In the rows, 128 means zero.
The rows of Z fall into 3 groups, and each row is roughly a mix of its group's hidden directions; one row fits no group.
Z (106 x 10):
[[ 82 127 159 151 116 148 143 127 150 158]
 [168 104 147 129 116 151 115  91 150 149]
 [ 71 142 111 134 136 114 122 161 105 135]
 [141  98  94 123  98  98 137 131 154 159]
 [109 158 158 169 100 123 122 142 147 150]
 [175 121 108 137 133 144 103  90 143 109]
 [121 120 123 151 127  86  89 117 150 163]
 [151 122 145 175 106  87 136 122 146 120]
 [ 93 115 140 129  84 123 119 164 108 105]
 [122 153 143 145 120  84 136 112  85 146]
 [138 152 159 144  89 111 124  93 103 116]
 [129 163 131 125 150 151 178 141 111 106]
 [ 91 139 108  84 128 138 163 138 117 147]
 [ 73 138 151 142 115 112 151 146 118 148]
 [128 124 112 108 130 134 129 145  69  93]
 [ 79 121 131 124 106 112  82 146 128 123]
 [116  99  84  96 122 120 108 162 133 138]
 [ 93 120 120 148 126 111 121 178 144  99]
 [ 98  98 121  91 114 110 127 136  89 148]
 [ 95 169  90 111 116 109 106 130 112 127]
 [125 151 136 117 146 171 175 145 131 109]
 [146 146 104 132 145 119 136 136  86  81]
 [ 95 112 121 170 110 135 101 111 150 153]
 [139 109 131  89 160  99 129 138 167 144]
 [128 141 162 161  97 124  89 106 133 112]
 [139 164 111 149 153  87 142 126 101 147]
 [121  83 126  78 143 112 131 138 139 107]
 [158  95 110 104 106 143 101  91 137 122]
 [169 135  99 139 144 100 146 107 156 107]
 [130 150 135 156 134 162  80 152 110 132]
 [153 140 113 121 120 175 107 138 109  90]
 [143 135  86 100 152 117 101 139  91 121]
 [122 159 152 160 124 160 140  84 135 133]
 [143 113 114  87 176 106 105 132 127 135]
 [159 131 148 171 129 120 116 106 163 106]
 [160 110 133 164 123 143 106 108 169 112]
 [ 96 113  86 117 152 113  98 156 138 125]
 [139 115 152 142 110 145 146  90 158  91]
 [121 101 143 148 192 117 133 134 136 127]
 [116 116 116 164  96 104 101 168 127 118]
 [151 120 128 110 159 112  96 148  87 107]
 [130  99 145 183 139 114 142 147 147 109]
 [ 87 113  90 108 105 135 149 135 157 138]
 [118 110 165 130 125 171  89 105 124 131]
 [188 134 104 137 133 116 134  99 140 111]
 [105 114 132 137 130  89 113  95 121 173]
 [100 176 118 101 103 131 142 122  98 118]
 [185 132 148 117 132 135 160 113 148 114]
 [126 131 142 110  99 115 187 113 138 147]
 [150 106 131 135 137 100 156 113 125  75]
 [149 134  90 149 147  82 108 120 135 108]
 [138  92 104  92 131 154 102 150 153 127]
 [161 109 139 157 117 135  92 111 165 116]
 [131 125 145 174 139 130  74 120 116 123]
 [151 117 139 143 140 182 114 144 163 130]
 [159 113 122 141 155 129 114 175 162 139]
 [171 131 135 103 110 118 168  94 128 129]
 [143 154  96 142 147 146 104  83 119 143]
 [162 125 132 153 105  79 137 108 120 150]
 [112 140 140 121 110 108 135 123  67 105]
 [161 100 124  79 123 121 154 134 135 103]
 [ 74 137 153 140 157 148 132 116 115 147]
 [147 101 136 125 118 122 136 117 105  67]
 [164 115  86 114 139 141 159  97 141 129]
 [125 157 124 125 119  96 143 119  70 118]
 [146  93 156 110 130 105 122 137 153  86]
 [142 169  99 148 131 122  85 130 122 154]
 [164 172 129 167 127 136 117 123 103 140]
 [156 105 148 106 145  99 154 161 152 124]
 [122 108 149  75 145 138 150 102 147 116]
 [124 121 116 142 166 102 129 149 119 179]
 [122  97 113  70 138 130 123 123 110 103]
 [137 114 151  98 137 100  85 124 157 106]
 [146 101 108 132 164 143 118 154 153 164]
 [137 153 154 140 170 134 127  94 154 153]
 [109 128 182 137  99 108 159 130 123 119]
 [106 117 101 100 111  90 136 165 113 111]
 [153 142 137 173 162 154 113 120 154 133]
 [118  92 119 139 128 151  86 151 163 131]
 [109 140  80  94 129 136 113 149 101 111]
 [139 127 153  86 123 152 164  97 135 111]
 [102  80 110 116 134 103  97 139 145 143]
 [ 96  98 130  94 100 120 144 162 140 144]
 [185 110 158 117 129 148 119 106 142 132]
 [ 95 123  83 128 154 134 132 137 105 163]
 [143 135 115 106 163 158 157  89 115 138]
 [133 122  92 119 121  87 121 109 136  82]
 [119  97  75 108 119 131 143 147 100 121]
 [130 105 155 107 138 149 167 126 103  91]
 [ 79 144 167 134 121 138 149 124 113 155]
 [150 162 112 107 158 127 106 102 132 166]
 [138 146 119 132 100  87 114  98  98 101]
 [ 94 143 126  85 131 151 148 118 101 157]
 [147 134 147 172 106 117 134  81 138 122]
 [145 170  94 128 135 117 123 127 113 174]
 [142 145 136 149 179 133 141 104 146 159]
 [118 130 148 146  89 134 144 165  92 108]
 [ 95 100 121 111  95 160 126 105 155 141]
 [113 164 101 161 127 144 110 117 106 162]
 [113  79 166 115 104 131 135 118 130 101]
 [157 131 152 166 116 141  93 113 157 144]
 [132 144 157 141 131 129 180 148 148 159]
 [165 115 135 133 111 129 136  96 167  94]
 [112 130 107 183  95 126 138 144 144 144]
 [137 133 123  83 161 130  92 109  99 121]
 [175 123 110 110 116 117 126  96 121  89]]
Here is one row from each group, named. Which group is each of the other rows in?
[163 174 172 123 129 135 135 118 126 142] => L
[164 105 130 146 129 127  91 128 118 174] => K
[186 132 161 125 127 118 151 107 127 143] => J

[ 71 126 142 110 101 114 151 145 113 123] => J
[125 160 152 176 142 139 150 134 124 159] => L
[129 130 169 123 126  96 116 144  77 136] => J
[105 154 164 137 140 164 165 117 143 131] => J
[140 159 129 146 172 123 126 124 134 175] => L
[105 149 108  92 138 143 174 143 117 113] => K
[115 133 181 110 131 149 155 136 122 162] => J
[139  95 116  85 127 112 161 159 139 126] => L
[117 109 124 168 114 105 127 143 179 134] => L
[144  99 105 113 112 129 181 132 156 126] => L
[161  94 140 137 118 120  93 143 147  92] => J
